In the data rows, 128 means zero.
Some points:
[141 140 128 125  97 106 152  92 129 119 135  99 107 161  93 124  88 116
 162 145  92 131 115  96 114 124 176 146 133 138 144 156 140 116 174 126
 104  68 112 110 113 125 139 106 124  82 117 149]
[123 123 157 131 115 150 114 136 113 126 147  66 124 126 124 109 102 128
 124 132 120  90  86 138  97 102 103 126 114 185 136 117 145 178 115 111
 105 162 183 119 103 153 109 152 139 118  75  93]
[141 158 128 168 129 138 146 125 125 130 141 101 137 133 126 118 155 133
 101 119 168 108 105 134 146 135 120 151 119  98 117 140 130 170  54 125
 132  71 146 107 134 108 171 140 136 172 132 139]
[119 105 118 157 120 134 138  69  95 115 138 157 128 128 136 136  90 134
 111 123 132  83 181 156 128  98 146  85 149 138  94 139  85 107 151 121
 121 108 132 140  83 111 113 151 134 118 145 136]
[170 162 126 159 132 151 137 132 120  87 105 112 119 139 118 219 165 114
 125 134 121 130 151 124 109 154 155 146 105 172 125 110 115 131 118 122
 143 154  97 157 114 109 147 133 148  92 145 132]
[156 122  83 135 126 125 107 180  89 100 190 149 140 126 159 150 106 138
 115  92 126 137 120 115 153 128 107 139 131 147 106 105 142 135 132  83
 131 119  95  63 138 120 126 114 151 145 148  83]
[113 108  91 129 103 120  95 172 133 132 139 130 117 100  96 139 177  99
 112  98  90 124 107 157 131 135 126  97 117 111 126 131 159 118 115 155
 137 126 125 138 136  77 137 109 137 127 160 158]
[131  97 110 160 155 102 133 173 173 144 141 136 137 152  88 144 113 118
 121 126  96 122 141  77 161 115 135 107 163 109 133 128 128 137 122  92
 147 111 131 126 108 142 114 104 109 117 132  90]
[125 164 141 131 102 174 134 121 135 162 140 136 129 130 133 128 173 167
 129 108 120 116 143 121 104 111 106  97 120 144 126 144 129 121  60 132
 148 103 116 157  90 144  68  89 133 161 131 189]
[119 122 106 139 112 118 140 115 107 120 137 152 142 146  99 131 149  86
  96 113 150 165 150 136 119 125 128 149 139 115 163 163 127 138 156 133
 160 179  79 156 111 140 139 139  94 170 115 153]
[154  98 112 138 143 130  81 145 120 127  99 118 146 149 118 107  80 124
 164 116 110  90 117 127 120 198  95 137 127 147 156 129 116 104 127 125
 116 129 189  82 146 147 131  89 122 136 172 130]
[139 130 154 117 136 151 125 176  93 137 126 156 155 111 117 110 179  77
 168 133 126  94 162 131  94 114 104 126 147 114 129 120 142 141 120 132
 112 121  82 100 130 110 155 135 136 117  69 116]
[139 153 105 111 148 101 121 136 137 135  92 115 158 108 131  69 125 152
  96 120 125 172 132 103 149 135 149 165 101 158 110 144  89 102 129 161
 101 142 164 125 108 126 105 120 118 148 124 102]
[117  93 118 181 121 132 169 176 148 123 142 119 209 110 125 142 132 160
 113 172 110 146 129 152 112 115 140 163 121 126 139 148 153 142 112 119
 127 145 113 137 134 140 128 140 150 119 120 181]
[117 147 126 100  94 111 126 162 100 128 114 167 131 114 117 114 162 109
 143 138 141 135  81  82 151 149 166 135 178 148 109 131 123 140 117 121
 147 171 156 104 153 132  96 165 145 119 144 155]
[109  86  76 163 133  93  97 146 149  98 154 111  94 116 138 129 162 127
 118 111 132 102 129 197 135 149 177 153 163 104 149 117 102 119  92 109
 111 132  82 179 135 167 126 150 143 141 164 101]
[ 93 132 152 129 128 104 121 119 140 119  82 148  63 104 183 141  63 160
 161 132 158 109 142  81 113 115 142 126 113 153 141 123 152 186 105 136
 116 103 140 140 146 106 145  93 108 138 142 145]
[140 184 124 136 123 130  80 125  94  93 101 105 135 114 133 118 133 154
 138 126 149 121 142 113 159 144  93 100 107 104 154 100 161 123 138 124
 115  80 126 162 161  97 111 169 109  86 130  90]
[ 93 122 131 109 157 139  89 102 126 139 129 106 150 107 137  94 131 113
 129  96 132  48 115 127 142 132 133 194 108 120 105 114 140 124 141 148
 133 142 152 116 147 138 142 107  99 104 128 123]
[100 122 134 121 155 149 111 116  86 159  76 121 121 170 171  97 119 105
  85 141 104 154 149 121  97 135 176 135 120 113 145 109 112 123 152 124
 171 103 119 128 147 125  79 141 167 137 128 143]
[139 151 104  87 171 127 124 139 169 133 150 156 115 110 146 142  75 104
 121 138 132 131 164 159 119 109 134 147 126 107 128 160 117 114  84 114
 165 125 133 163 171 121 153 179 126 129 132 117]
[122  86 141  79 118  99 120 113 137 104 117 105 123 138 184 116 164  98
 128 138 137 125 151 141 153 177 110 115 102 186 120 178 147 108 124 105
 134 111 146 141 157 127 151 137 170 144  99 116]
[143  99 144 160 120 122 107 139 141 157 169 102  94 125 157  87 113 100
 114 141 152 137 163  92 136 146 103 104 125 110 106  91 107  93 125 153
 141 182  92 123 113 130 178 154 121 140 128 164]
[135 103 169 142 145 142 114 163 134 109 141 138 106 137 132 132 139 139
 143 192 123 121 115 148 157 136 150 141 142 133  74 155 178 123 142 155
 150 135 116 103  90 118 101 159 118 159 146 106]
[ 90 147  96 141 111 102 139 143 165 130 133 157 167 146 154 182 132 134
 144 161 150 112  91 139  93 143 128 141  96 110 164 135  82 135 152 164
 114 141 150 124  70 131 119 120 111 103  78 145]
[114 127 127 152 118 182 118 108 132 117  98 140  65 110 109 124  99 123
 124 148 100 111 134 104 139 114 139 133  82 137 118 134 121 128 147  95
 105 134 137  76 144 159 133 103 141 141 103 126]
[106 140 103 137 123 115 161  84 127 134 140 101 122  86 144 104 174 153
 117 139 115 139 118 145 117  97 121  93 123 160 182 142 137 110 108 131
 122 127 134  92 117 115 150 130 114 127 184 106]
[106  99 136 108 106 104 175 138 102 162 103 107 138 128  89 143 105 132
 186 105 134 163 107 116 133 134 151 101 129 146 147 106 121 116 102 169
 180 154 114 163 136 146 143 126 130 120 122 113]
[123 150 139 144 176 106  93  82 102 180 158 112 115 116 138 147 141 121
 132 131 127 164 146 178 139 135 125 111 118 129 107  97 111 134 117 145
 106  84 114 125 146 157 122 128  77 119 108 132]
[130 119 169 125 142 125 159 120 121 121 120 127 139 176 134 114 129  86
 144  95 104 126 108 158 186  68 124 131 133 129 130 111 110 120 116 134
  84 146 132 123 134 126  97 127 105 131 125 168]
[128 100 118 141 135 184 176 110 162 112 111 130 115 104 131 144 119 111
 127  84 126 141 119  99 112 135 133 131 157 102 118 123 139 108 145 120
 107  94 139 107 116 144 104 124  90 130  94 186]
[152 108 112 127 165 147 142 141 174 136 152 127 164 142 119 130 147 146
 146 121  96 134 100 174 152 138 104  97 143 138 138 165 103 144 165  86
 178 133  62 176 141  90 140 145 141 168  67 145]
[135 126 159 131 166 129 132  92 128  62 168 171 141 132  89  98 123 112
 134 129 183 142 100 114 116 153 153 103  77 102 144 151 114 113 131 124
 124 125 126 111 147 133 114  87 154 100 108 114]
[ 89 123 130 119 140 128 118 114  86 106 161 109 137 160 140 127 121 155
 144 122 111 147 121  88  84 130 102 149 111  90  91 126 134 121 131  96
  75 158 160 149 128 102 148 155 108 144 149  92]
[139  97 152 102  82 115 114 163 129 125 102 110 146 130 118 134 104 150
 103 143 153 124  68 140  84  95 102  83 139 104 117 113  92 109 155 113
 142  93 134 130 105 147 162 160  80 146 145 129]
[128 131  86  96 127 111 151 118 104 116 108  70 117 135 109 126 116 129
 144 168 150 121 164 145 139 120  64 133 133 119  66 142 138 118  78 147
 117 148  88 101 144 114 113 116 154 106 148 115]
[163 115 136  67 147 147 115 111 135 161 112 171 164 104 124 159 141 121
 145 141 136 117 115 137 164 109 145 156 108 117 188 118 124 154 133 137
  97 144 115 146  88 107 114 136 150 153 157 126]
[122 157 141 119 144 115  65 112 145 142 104 148 117 126 118  86 137 140
 104  96 133 171 143  95 156 147  57 142 149 118  96 151 115 164 144 150
 125  99 136 115 108 151 153 126 180  51 155  98]
[109 172 129  87 122 148 172 127 124  86 155 160 132 133 114 130 126 105
 143 190 119 127 135 133 145 123 156 118 152 116 133  48 153 139 166 141
 109 111 164 161  85 149 126  98 120 120 151 134]
[150 123 116 138 123 130 127  86 161 136 122 163 140 176 132 129 157 166
 145 124 135 159 158 133  90  91 151 126 124 151 129  95 120 135 143 125
 168 147 142 100 130 128 110 162 166 145  92 133]
[129 122 155  87 102 159 127 152 132 154 149 104 103 136 113 155 129 172
 116 131 127 111 160 120 136 115 163 148 153 122 162 149 112 177 149 184
 129  92 146 119 209 150 111 117 111 128 141  99]
[158 152 119 131 116 116 219 148 120 144 109 170  88 104 157 113 129 121
 135  98 120 132 101 135 109 135 115 137 124 127 108 151 152 103 175 109
 119 142 153 172 164 129 104 121 102 124 167 131]
[152 128 177 134 110 107 132 104 123 136 140 110 115  97 134 119 108 148
 127  90 116 153 160 164 149 133 121 125 144 100 145 119 115 119  93  88
 162 191 126 129 100 118 163  85 119 105  87 115]
[132 170 164 150 112  99 139 101 159 126  95 131 135 109  93 162 101 136
 103 141 112 121 104  93 106 120  89 123 133 150 143 110 142 110 182 145
 145 118 137 152 155 132 120 103 143 150 141 116]
[128 144 118 119 114 145 106 137 138 177 118 140 119 160 138 137 129 141
  80 119 166 151 120 121 115 141 147  93 161 114 101 122 185 105 124 127
  84 156 124 114 125 119 149 117 131 132 115 127]
Along one direction, these points spread out more than along any other. How far along it is each point below, from 0 to 99? 50 is the average, and the first point above lies past it. One standard deviation of the points above along it is 16.
[139 153 105 111 148 101 121 136 137 135  92 115 158 108 131  69 125 152
  96 120 125 172 132 103 149 135 149 165 101 158 110 144  89 102 129 161
 101 142 164 125 108 126 105 120 118 148 124 102] : 65
[ 93 132 152 129 128 104 121 119 140 119  82 148  63 104 183 141  63 160
 161 132 158 109 142  81 113 115 142 126 113 153 141 123 152 186 105 136
 116 103 140 140 146 106 145  93 108 138 142 145] : 80
[119 105 118 157 120 134 138  69  95 115 138 157 128 128 136 136  90 134
 111 123 132  83 181 156 128  98 146  85 149 138  94 139  85 107 151 121
 121 108 132 140  83 111 113 151 134 118 145 136] : 47
[170 162 126 159 132 151 137 132 120  87 105 112 119 139 118 219 165 114
 125 134 121 130 151 124 109 154 155 146 105 172 125 110 115 131 118 122
 143 154  97 157 114 109 147 133 148  92 145 132] : 36
[106 140 103 137 123 115 161  84 127 134 140 101 122  86 144 104 174 153
 117 139 115 139 118 145 117  97 121  93 123 160 182 142 137 110 108 131
 122 127 134  92 117 115 150 130 114 127 184 106] : 51
[130 119 169 125 142 125 159 120 121 121 120 127 139 176 134 114 129  86
 144  95 104 126 108 158 186  68 124 131 133 129 130 111 110 120 116 134
  84 146 132 123 134 126  97 127 105 131 125 168] : 45
[109 172 129  87 122 148 172 127 124  86 155 160 132 133 114 130 126 105
 143 190 119 127 135 133 145 123 156 118 152 116 133  48 153 139 166 141
 109 111 164 161  85 149 126  98 120 120 151 134] : 57
[150 123 116 138 123 130 127  86 161 136 122 163 140 176 132 129 157 166
 145 124 135 159 158 133  90  91 151 126 124 151 129  95 120 135 143 125
 168 147 142 100 130 128 110 162 166 145  92 133] : 37
[ 93 122 131 109 157 139  89 102 126 139 129 106 150 107 137  94 131 113
 129  96 132  48 115 127 142 132 133 194 108 120 105 114 140 124 141 148
 133 142 152 116 147 138 142 107  99 104 128 123] : 71
[152 108 112 127 165 147 142 141 174 136 152 127 164 142 119 130 147 146
 146 121  96 134 100 174 152 138 104  97 143 138 138 165 103 144 165  86
 178 133  62 176 141  90 140 145 141 168  67 145] : 4
[122  86 141  79 118  99 120 113 137 104 117 105 123 138 184 116 164  98
 128 138 137 125 151 141 153 177 110 115 102 186 120 178 147 108 124 105
 134 111 146 141 157 127 151 137 170 144  99 116] : 52
[114 127 127 152 118 182 118 108 132 117  98 140  65 110 109 124  99 123
 124 148 100 111 134 104 139 114 139 133  82 137 118 134 121 128 147  95
 105 134 137  76 144 159 133 103 141 141 103 126] : 71
